One vector is turned by the same rotation once a tick. Each row is the vector after some number of ticks, and that number follows the row.
The counts run from 0 to 576.
[107  90 157 136 136 126 144 140 146 154  56 116 148 151 147 104 101 176
  88 126 108 144  98 140 135  88 118 156 138 171 111 144  99]
124
[111 113 179 117  90 105 138  98 161 109 111 148 147 106 117 113 100 180
 126 124 129 114 112 128 163 163 109  93 146 147  82 138  88]
244
[135 123 145  90  96 136 113 115  92 159  86 155 128 129 137 122 111 164
 122 138 144 134  62 144 173 113 114 121 123 172  90 132  86]
571
[153 114  86 141  67 124 109 131 126 141 122 111  99 127 122  95 104 154
 105 137 132 107  80 131 173  87  97 113 102 129  88 119  80]
529
[117 149 105 126 106 153 160 147 129 160  80 130  91 183 142 152 119 181
 132 122 122 132 134 120 123 101 101 151  99 113 108 188 104]
170
[169 107 105 159 103  92 122 115 118 131  98 113  97 161 112 110 118 183
 126 128 156 126 102 140 186 108 120 103  88 121 106 108  77]
530
[ 90 133 158 107  85 125  98 130 122 115 110 111 152  76 132 149 129 190
  86 166 138 111  80 148 141 144 117 143 103 127 109 145  93]
138
[ 97 107  98 148 119 147 136 103 124 144  90 117  91 136 142 139 122 192
 115 126  98  91  94 149  97 105  86 113  98 121  97 166 127]
41
[ 92 109 102 112 144  87 134  90 125 134 126 109 137 127 104 118  99 203
 126 114 161 116 124 133 141 104 129 100 118 104  69 104  89]
20
[147 116 114 110  75 105 137  79 114 144 107 128 100 141 137 104 122 188
 101 100 123 127  91 105 118 136 133 130 164 117  98 168 119]
550
[153 109  93 120 106 157 144  98 111 141 126 175 113 144 158 145 131 190
 127 123 153  94 100 136 117 104 137  98 119 134 103 181 110]
130
[100  92 124 145 121  95 127 125 136 108 109 115 173 114 174 130 119 192
  99 158 127 106  78 163 112 133 136 113 120 144  92 127  87]
308
[ 94  92 120 120  99 134 131 130 154 111 130 106 141 114 135 144 103 184
  80 108 116 156  94 136 123 126 111 126 133 126  98 148  46]
269
[141 147 127 110  72 113 131 109 157 123 159 150 155 122 145 107  81 197
 132 139 158 101 144 126 107 157 107 100 122 101  91 157 110]
287
[130  81  91 138 131 155 135  90  79 135 124 131 100 142 148 113 132 187
 134 148 146  86  77 136 127  96 107 119 112 108  87 151 107]
487
[126 110 133 139 140 142 183 108 147 121  75 137 142 148 161 123 116 182
 112 131 127 158 116 145 133 164  69 160 141 127 121 175  94]
353
[152 158 107 111  82 118 120  83 106 128 122 123 120 126 146  69 108 169
 104 116 153  93  93 118 125 145 134 147 114  85 106 165 124]
236
[116 137 117 163 110  94 139 135 120 146 130 106 122 151 114 113  81 190
 107 104 166 149 108  94 186  92 128 152 111 103 110 138  94]
191
[177 117 118 111  78 132 157 120 152 142  95 136 121 164 151  75 132 160
 129 114 129 100 130 120 149 171 143 140 162 117  88 160  82]
511
[151 136 124 150  98 122 152 138 122  94 114 130 135 148 168 125 117 197
 114 139 181 125 142 113 139 121 143 150 109  55 140 165  93]
51
[ 94 122 108  90 107 128  80 138  86 155 129 123 122 119 112 121  72 190
 129 151 124 128  88 128 133 112 113 135 123 150  76 138  93]
189
[141  75 151 157  86 122 118 136 154 126 138 120 136 119 121  82  96 171
 119 134 102 123 108 107 134 158 105 121 149 123  94 147  71]
371
[151 126 153 109 110 124 149  89 121 158 123 153 136 140 141 136 136 206
 117 142 165  88 127 113 119 181 122 129 116 131  92 178 147]
156
[141 127 139 149  94 140 134 160 103 123  76 101 126 133 149  92 134 170
 115 176 130 122 105 114 167 147  93 193 124  94 132 139  99]
94
[132  86 183 120  89 126 169 156 138 136  83 151 160 131 122 129 138 187
 113 145 138 131 143  97 152 116 142 128 127 153  88 152  71]
73
[161  82 135 153 112 123 116 114 102 145  94 125 129  93 136 132 148 213
 134 148 131 104 104 139 102 172  88 149 120 100 123 156 134]
54
[145  97 172  92  66 140 145 143 154 136 100 159 157  93 133 123 133 177
 115 148 149 102 122 113 162 104 105 126 134 152  93 143 103]
74
[141 106 120 136 124  99 134  91 142 151 115 137 121 149 143 164 101 190
 105  99 184 163 104 142 147 113  82 100 108 124 101 120  88]
441
[128  95 128 143 137 129 131 115 113 161 108 112 135 128 101 111  98 200
 122 160 118 114 136 122 123 176  61 136 100 151  93 146 124]
16
[157 158 117 129  95  72 126  80 108 126 124 124 129 125 159 122 119 182
 103 119 188 106  89 134 157 166 139 135 111 107 110 146 120]
364
[117 136 161 125 102 135 163 177 128 151 101 131 163 151 126 128 126 167
 135 180 164 122 114 122 161 101 154 144 100 134  93 148  73]
387
[141 147 168 142 121 154 154 131 134 161 123 146 160 157 132 121 126 184
 129 165 160  98 139 109 130 168 123 163 104 117 100 203 128]
157
[133 108 141 138 128  97 146 124 137 158 114 124 136 177 127 149 127 198
 106  96 164 126 127 124 127 112 191 120 111 120 100 155  89]
467
[137  90 119 119 112 122 145 115 131 125 119 115 137 141 154  55  80 180
 130 126 124 143 123 109 115 114  92 151 186  95 106 136 100]
460
[117 130 187 145  92 154 126 163 141 166 102 108 140 158 117 123 139 159
 143 168 157  98 120 113 135 131 130 145  80  97  89 170  84]
30
[138  79 108 159 127  73 139 121 164 143 116  85 119 145 130 110 118 210
 109 160 123 111 106 149 107 103  93 119 139 119  90 104 118]
122
[160 122  90 129 108 114 138  83 148 150 126 140 126 124 140 138  94 190
 122 100 163 149 114 158 119 160  57 116 123  99 105 144 102]
313
[110 110 190 112 105 131  98 130 119  95  79 106 141 115 125 126 126 186
  94 175 140 132  93 143 143 138 138 146 117 143 132 156  73]
137
[162 147 132 106  69 143 142 172 133 123  99 167 135 150 156 126 123 171
 162 153 154 120 122 142 156  96 137 153 126 109 114 170  77]
260
[129 113 146 163  93  87 143 129 152 124 146 105 163 119 126 110 115 191
 101 171 173 102 106 133 126 101 121 102  97 100  91 111 109]
517
[152  89 148 142 134 115 128 116 121 114  83 118  96 164 110 128 128 184
 120 136 168 140  94 137 196 116 137 138 122 133 127 121  68]
531
[124 117 110  90  89 135 128 122 124 170  74 138 102 143 147 117 143 188
 136 108 102  91 105 128 113 109 117 158 153 136  83 158 137]
380
[114 117 170 117 145 129 112 121 103 180  63  86 129 166 101  92 103 183
 114 140 152 141 129 129 129  99 124 164 110 123 112 147 125]
463
